One vector is turned by the same rotation once a step. Each row is the vector after some number of steps, and that number follows the row.
The counts run from 0 to 115.
[-20   5  -1  -5   4   6  -8 -10   4  12   3  -5 -13  -7 -17   3  10  -5
  11   3   4   4   1  15  15  13  11   4 -18   8  11   1  10   0   5  11
  12  -2  13 -14  12 -16  -2  -3   1   7   2  13   3  33   2  -8 -33 -15
  -1 -26  -4  15  -9   4   4 -22   5 -16  11  -4  42   9  -8]
28
[-10  -3  -1  -8  -6  12  -2  -7  -2 -13  -5  -8 -17  -1   9   3  10  -3
  17  -7   5   6 -12  11  11   7   4  13 -19   9  13   5  -1 -14  -5  23
  32   7  14   8   3  -7  -8  15 -29   5   8  -7   6  25 -10  -7 -15   3
  -7 -13 -15   1   7  12   3  -6  29   2   3 -16  25  11  -9]
113
[-13  -8 -16 -10  -1   2   6 -15  -2   4 -18  -2  -7   0   6   1  -5  -7
  16  -8  22  11 -15  13  -4   9  -2   0 -26   8  14  15 -11 -18   1  17
  29   8  22  14  -4 -11  -6  12 -25  -6  -6  -1   5  20  -8  10 -15  12
  -7 -26  -1   6  11  23  -5  -4  12   8  17   0  24   9 -14]
21
[ -5 -10  -6  -3  -5  18  -9  10 -18  -4 -18  -3 -13  -5 -18 -16   2 -35
   7 -18   0  -5 -21  12  13  12   5   8 -15  14  -4   1   6   1   1   0
  19 -18  17 -11   2  -6  -7   7   8 -12  18  -6   8  20 -16  17 -20   0
 -13 -25  -1  15 -16   7   5   2  -1  -3   0  -9  20  21  12]
8
[  4  -7 -13  19   0   9 -13  11  -5  -8 -19 -19  10   2   1  -4 -16   1
  -2 -18   3  31 -26   5  19  19   7  -2  -6   3   5  21   1  -8   5   4
  20   4  -5   9 -20   4  10  13   4   0  10 -10   0  12   4  10  -8   3
  -6 -26   9  15 -26  12   2  -6   5  -6 -13  11   7   0   2]
70
[-11  -4  -6   6 -11   6 -16 -11   3  -4 -19  -6   5   2  -7 -21  15  -7
  12 -14   3  24 -14   5  21   7  22   4 -23  26  -5  12 -17  -2   7  21
  17  -7   4 -11  -2  -7  11   9  -2   0  21 -15  -1  21  -6  15 -11  -3
  -7 -12  19   9 -19   1   9   2  13  -1   9  13  19   1   5]
59
[ -5  -4 -12   8  -6   5  -3 -15   7   6 -11  -4 -10 -10  -1   1   1  -2
  18  -8  14  17 -21  16  -8  16  -2   0 -13   7   4  16  -7 -18   4  16
  14   2  10  -1  -8 -14   9   7 -11   4   2  -5  -6  24  -5  27 -19   3
  -8 -31  -1  12  17  19  -9  -8  10  16   7  18  28   7  -8]
49
[-15   6  -9  -7  -6   6   0  -1   0   8 -13  -7  -7   8 -13  -1  10  23
  14  -6  -7  12 -20   5  17  11  -1  -3  -8   9  15   3  11 -13 -12  14
  30 -10   5  -6   9  -8  21   3  18   2  -7   4  -1  15 -13   5 -26  -9
 -22 -34  -9  18   5   9   5  -9  -6  -5  11   8  17   3   2]
52
[ -2   5   2   1   8  14  -2  -6  -5   5 -11 -16   0 -16   7  -6  -4 -10
  10  -5  10  25  -8  -3  13   2   7 -11  -5   0  13  42  13  -8   3  12
  23   5  17   0  -3   1  -7   5  -2   3  20   3  14  21   1  -8 -24  -8
  -3 -35   8  10 -22  11  -6 -11   7  -5   7  -6  24   1   2]
96
[-14   0   3   5  -3  15  -3   9   0  12 -11 -22  -3  12  -1   6   5  -2
  20 -15  20   6 -10  -4  26   8  16  -3  -6   7  11  15  -1   2  -5   0
  29   7   5   9 -13  -6 -10   7   1  -4   6   1  10  35  13  -1 -36   5
   8 -22  11  10  -8   2  -5  -5   7  -9  10  -5  14  -5 -13]
67
[  2  -5 -17  -4  -2   6  -5   3   0  -4  -6 -11  -7  -4 -17  -5  -5   6
   0 -12  -9  11 -15  16  24  24  12  14  -6   1   7   0   4 -13  -9   4
  30 -13  11   8  10 -11  21   6  -5  10   0 -13   5  28 -16   9  -2  -9
 -16 -28 -20  17 -13   2   8 -20   6 -10 -14  13  18  15  13]
81
[  5  -3  -8  -6  -6  10  -6 -12   3 -13   0  -9  -7 -18   4  -7  12   2
   7  -5  12  20  -6  13  21   2   9   9 -17  10  10   5  -4 -10   9  15
  27  -2  13  -1   4  -9   0  10 -26   8  17  -6   4  29  -7   3 -11  -7
  -7 -17 -14   1   0   4   3 -14  22   0  -4 -12  33  18  -4]
85
[ -4 -11  -4  -7  -1   2  -4 -20   2   2   0  -2  -5  -7  -8 -13  17  -9
   6  -3  15   8  -3  15  25   1  10  -1 -16  18   6  -2  -3  -5   3   2
  30 -13  22   5   6 -17  -5   3 -24  11  14   7   4  34  -1   7 -28 -13
  -6 -16   1  11  -1   9   7 -12  13  -8   8  -7  36  14  -4]
84
[ -8  -6  -8   1 -11  -3 -12  -3   4  12 -15 -15  -5   7   5   6   0  21
  28 -27  22   2 -10  14  14  18  -2   5 -16   5  17  15  -6 -16   3   2
  27   1  -1  11  -3 -11  -2   1   0  -1   7  -9  -2  29  -1   8 -23   3
  -8 -18  -7   6   8  15   1  -2   2  -5  -1  20  10   3  -5]
78
[-16  -9   0  -8  -6   9   7  -2  -1  -3  -9 -12  -3 -12 -15   7  10 -32
   4 -13  -2   0 -24  -3   9  16  13   6 -20  15   1  -7  -6   4   3  -2
  11   5  23  12  -9 -21   3  10   2 -13   4 -14   7  25  -8   9 -21   6
  -8 -27  -9  -4   4  13  -5  10   4   7  -5  -1  27  16  -6]
37
[ -5  -3  -1   5   5   4  -9  -1   0  11  -5 -18   6  -2  -7  -7  -3  -5
  11  -6  15   8  -3   8  19   9  13  -9 -16   8  13  27   0   2  13   4
  20   7  16   5 -12  -7 -18  12   1  -8  13   3  14  24  16  -5 -32  -4
   6 -27  17  15 -18  13  -1 -11   2  -6  10   3  26  -3  -7]
95
[  3  -1 -13  -1 -10  10  -9  -3  -1  11 -15 -14  -8  10 -10  -6   4  20
  15 -15  -5  16  -8  11  21  20   4   4  -2   3   9   8   8 -13 -11   1
  26 -20  11  -3  14  -9  13   3   6  12  12   6  -5  19  -9   7 -10 -12
 -17 -28 -10  22 -10   5   5 -18  -8 -14   0   8  25   9  10]
80
[-14   7   2  -1   4  12   3   1  -7  -2 -19 -26  -1  -1   2  11  -7  -1
   8 -14 -15  25 -22 -15  16  10   9   9  -5   0   3  17   8 -14  -7  -1
  24   6   8   9   3  -6   9  30   2   5   0  -3  13  24  -6  -7 -24   3
 -13 -40 -11  13  -3   5  -5  -4   4   6  -8  -4  17  -6  -3]
41
[-20   3  -5  -2 -14   8 -18 -12  12 -13 -15 -15   6   4  -6 -10  12   4
   7  -8  -1  25 -10   2  31  10  15   8 -31  12   2   2  -6  -4  10  23
  23   2   1  -2  -1 -11   9   8  -6   7  14 -11   4  28  -7   1 -11   3
  -4  -8   3   8 -13   0   8   2  28  -2 -14   6  17   9 -14]
58
[-19   0  -3   2  -5  11 -11   9   0  12 -11  -9 -12   8  -6   1  13  27
  16 -10   6  16 -17   9  13  14  -5   4  -1   9  15  11   6  -6  -6  23
  31   4  -5 -11   3   0  10  -1  12  -2  -3  -8  -1  19  -9   8 -34  -2
  -7 -22 -11  16  13   4  14 -14   1   5  15  16  20   2  -2]
51
[  6  -3  -3   5  -6  18 -11   5 -11 -13  -4 -10 -18   9 -13 -12   8   2
  14 -14   7   8 -23  13  14   7   1   3  -6  12  -4   8   5 -11  17   5
  21 -11  -4  -8 -17  -5  -6   7  14  -7   4  -2   2  24   0  25 -35   3
   2 -24  -4  21   0  16   4  -8  21   1   0   3  15   8   7]
75
[ -7 -13 -10   4  15  -9  -5  -3 -17  20 -11 -15   4   6   1  -3 -13  -9
   1  -8   5   6  -9   6  26  10   2  -4  -4   7  26   3   9  -3 -14 -10
  37   2  20  11  10  -3   0   6  -8  -1   4   9   8  20  -2   3 -38  -9
  -8 -26  -1  14   1  13   7  -9 -12   0  16  -2  18   7  -1]
16
[-13  -4  -6  -3  -5   3 -21   4   1   2 -15 -10 -11  17  -2 -12   8  18
  23  -8  -1  25 -10  15   3  19   1   2 -17   7  19  22   5  -4  -3  27
  25   6   1 -13  -1   2   0   7   2  -9   8   4  -3   8 -11   6 -18   3
   1 -21  -2  14   2  23  14  -6   5   6  16   3  32   4   2]
23
[ -5 -10  -8  -3  -4  19   2   5 -11 -10 -10  -1 -12 -11 -14   3   1 -42
   6 -21  12 -10 -17  11   2  17   5   6 -11   2   1   9  -1  -7  -5  -2
  18  -3  24  13  -2 -11  -9  10  -6 -10  11 -19   7  30 -17  11 -15   6
 -14 -27 -17   7   0   8  -6  -1   6   1  -7  -6  18  20   6]
9
[ -1  -8 -13  -3  -5  12  -9  11  -7   2 -10  -2 -18 -13  -3  -2  -5 -25
  11  -9  14   0 -19  17  -1  22  -7   1 -10   2  17  11   8  -6   8   5
  15   9  13   2  -8   2 -11  -5  -2  -7  10  -2   4  25 -13   9 -28   3
 -13 -26 -28   7  -1  14  -4  -5   7  -9  -6  -7  19  26   4]
101
[-16  -6  -3  -1   0   9   0   7 -11 -11  -9  -3  -1   6   3 -16  16   6
  16 -23   4   6 -14  -2  25  -2   9  10 -17  26  -2  18  -7  -5   4  20
  33  -8   3  -9   1  -6  -2  22  -9 -19  12 -21  13  16 -13  13 -12   0
 -13 -15   7  10  -1  -2  12  -4  13  -1  12   3  18  -1   5]
87
[-17  -6  -1 -10  -6   7  -4   2  -4 -15  -7 -17  -8  19   3 -10  15  18
  22 -15  -2  18 -13   8  11  12   7  14 -28  13   9   9  -4  -5   4  25
  30   5   1   1   0  -8  -8  26 -16  -3   8  -7   1  13  -6  -1 -13  11
   2 -13  -8   5  10  17  13   3  22   9   8 -11  24   2 -10]
114
[-18  -6   1  -9  -8  16   4   8 -11  -3 -18  -8 -10   5 -27  -4  14 -31
   6 -10  -9   4 -17  -7  16  10  15  -1  -7  14   0  -4   3   5  -7   6
  22   0  26   8   1  -5  10   5  10 -16   2 -12  11  18 -16  12 -25   7
 -12 -26  -4  11  -5  10   5   5   2   1   3  -4  21  10   8]
36
[ -5   7   0  -5  -5  15   0  -4   3   5 -22 -20   1  10   2   2  -1   0
  17  -8   7  23 -13 -10  23   5   8 -11 -12   5   5  19   4  -7  -6  -3
  28   2  17   7  -6  -5  -4  14   6  11  11   9   8  25  11  -8 -31  -1
  -6 -33  11  10 -20  13 -15  -9   2 -11   6 -11  17   1  -8]
68
[-10 -12 -12 -11  -7   4  10  -1 -12   3 -20   3  10  -2   8  -9  15  -5
  20 -27  11   0 -14  -3  24   7   8   8 -18  24   9  15 -12  -6  -8  11
  31  -6  11   6   6 -16  -1  13 -13 -20   9 -10   5  11 -15   7  -9   0
 -21 -20   6   3   1   9  -5   0  -9  -2  10   1  23   3   5]
88
[-14 -12  -8  16  -1  -3 -14   2 -19  11 -15 -19   7  17   0  -7 -18 -20
   1 -18   8  20 -26   9  19  23   0  -3 -10   7  14   1   1   5 -10  -9
  24   2   4   3  -4  -5   5  24   0  -4   3   1   5  19   9  13 -29  -5
  -9 -22  16  17 -11  12   6  -1  -4   0   9  16   7  -5  -7]
43
[-12  -3  -2   8   3   1   2  -1   5   4   3 -19   6   0 -11   3  -5  -8
   7 -15  15   5  -2   9  16  23  18  -4 -25  11   8  15 -12   2  12  -3
  19  14   9  13 -16 -15 -10   9  -5 -15   8  -5  20  31  12   1 -17   6
   7 -24   7   8 -14  19  -1   1  10  -6  -9   9  22  -4 -19]
94
[ -6   5  -7   0   7  13  -5  -1  -5  -7 -18 -14   7 -17   8  -2 -12   0
   5  -6  -1  21 -19  -2  17   7   2  -2  -8   3  13  33  14 -16   7  20
  28  11   8   7  -4   5  -1   9  -5  -1   9 -10  13  15  -8 -11 -18   4
  -8 -35 -10   9 -23  12   1 -10   5  -2 -11  -5  10   9   0]
97
[ -2 -10  -2  15   1  -4 -23  -1   0  16  -4 -30  -8  -2  -6   8  -5   5
  14 -28  10  10 -12  22  14  25   8  10  -6  -3   8  29  -8  -2   0   4
  25   4   6   6   4  -5   3   8  -4   3  21  -8  -3  31  -2  -4 -17  -2
   2 -22 -13   6   3  13   7 -13  -2   4   2  29  17   7   5]
106
[ -8  -8   4   6   6   0 -26   1  -8  19  -9 -26  -9   5  -8   5  -1   5
  16 -18   1  10  -5  17  23  11   3   7   4   2  11  22   6  -5  -7   9
  38  -4  10   2  11   5   5   5  -2   7  13  -3  -2  25  -5  -8 -26  -8
   1 -21  -7  10   1   3  17 -13  -9  -2  16  17  15   2  13]
107
[ -7  -4  11  11  -1  16 -14  10   1   8  -3 -28 -15   3  -6  11  12 -14
  13 -13   4  12 -10   0   3   9  13   2  -3   8  12  18  -1   8   2   5
  15  10   9  -1 -15  -4  -6  12   4  -6  19   3   5  34  11  -1 -40   0
   8 -24   0   5   2   1  -1  -3   3  12  13   2  29  -2  -7]
39
[-19 -10 -19  13  -6  -5  -5   6   0  11   0  -6  -1  -1 -13   2  -7  -3
   3 -10   3   6 -19  22  13  31   7  10 -20  13  14 -12 -10  -4  -6   4
  14  -4  -2  -7   1 -21  13   0   3   1  -6 -11   5  34  -1  16 -12  -9
 -15 -18 -11  16  -4   1   9 -10   1 -17  -8  23  23   4  -6]
54
[ -3   6   3 -12  -3  10   5 -15  -3   3 -15 -10 -16   7 -18   4  -1  -2
  23 -21   0  -4 -12   4  13  15   6   5 -16  12 -14  16  -4 -15   5  -4
  21 -13  19   5  -2 -14   1   7   6   1   6   7   5  24 -14  15 -23  12
  -2 -42  -2   9   0  26   0   1   6  10  -5   6  18  12   5]
104
[ -7   4  12   2   6  16   0   5  -9   2 -12 -22 -13   4   3  11   5  -3
  15 -13  -5  19 -14 -12  12   4  16  -1   4   1  -1  20   9  -7 -14   0
  23   4  14   0   1   1   4  25   3   6  14  -1  11  27   3   0 -36  -5
  -7 -38  -1   9  -3   2  -8 -14   5   9  13  -7  23  -5   0]
40
[ -4  -6  -4   1  -3  14 -13   2  -3 -22  -5 -15  -2  -5   7 -15  17  13
  12 -14   6  17 -16   6  21   4  11  14 -15  16   5  16 -10 -13  11  32
  25  -5  -6  -6   1  -1   0  21 -21  -9  18 -19  10  24  -6   3  -9  -3
  -3  -8  -6   9  -6  -2  11  -3  28   4   0  -4  23   6  -1]
86
[ -6  -5  -4   0 -18   1 -20   1   2  16 -17 -17 -10  16   3  -1   4  24
  26 -24  14  12  -9  16  23  18   3   8  -5   3  13  14   0  -5  -6  -2
  28  -6  -2  -7   4  -6   0  -2   3   8  12   3  -4  24   1   3 -26 -11
  -5 -22  -6  14  -1   9   4 -12  -8  -9   8  13  18   4   3]
79
[-44   6   7   1  -4   0 -15  -9  -9   3 -16  -9   8   3  -4  -1   1 -15
  16 -19   9   3 -10  -2  21   6   6   6 -28  14  -6  10  -8  -5   8  25
  23  -1   7  -9   6  -1   0  12  -1  -1   7 -17  13  24  -7  -1 -15   4
  -4 -18  15  19 -20   0  11  -2  14  -3   4  16   5   1  -7]
31
[ -2  -6  -4  -4  -1  22  -1  31  -4  -5   2  -9 -10  10 -13 -10  18   2
  13  -9  -1   6  -4   5  11  21  20   9  -6  13  20  12   9   8 -12   6
  24  -2   9  -9  -4  -1  -7   7   8 -23   8  -3  19  26   1   3 -21  -6
  -2 -15 -12  18 -19  10  11 -12  -3 -19   7 -15  30   4   8]
91
[ -2  -9 -12   4   2   2  -7   6 -17 -14   2 -16  -2   0   2  -8 -14  -5
  -6  -5  -8  18 -20  20  15  20   2   8 -18   4  27  -4   9 -10   7   0
  27   8  -1  -2   1  -5   0  19 -11   3   0   6   8  25   6   9 -23  -3
  -3 -14 -18  18  -7  16  19  -6  29   4 -11  -9  21   8  -4]
18
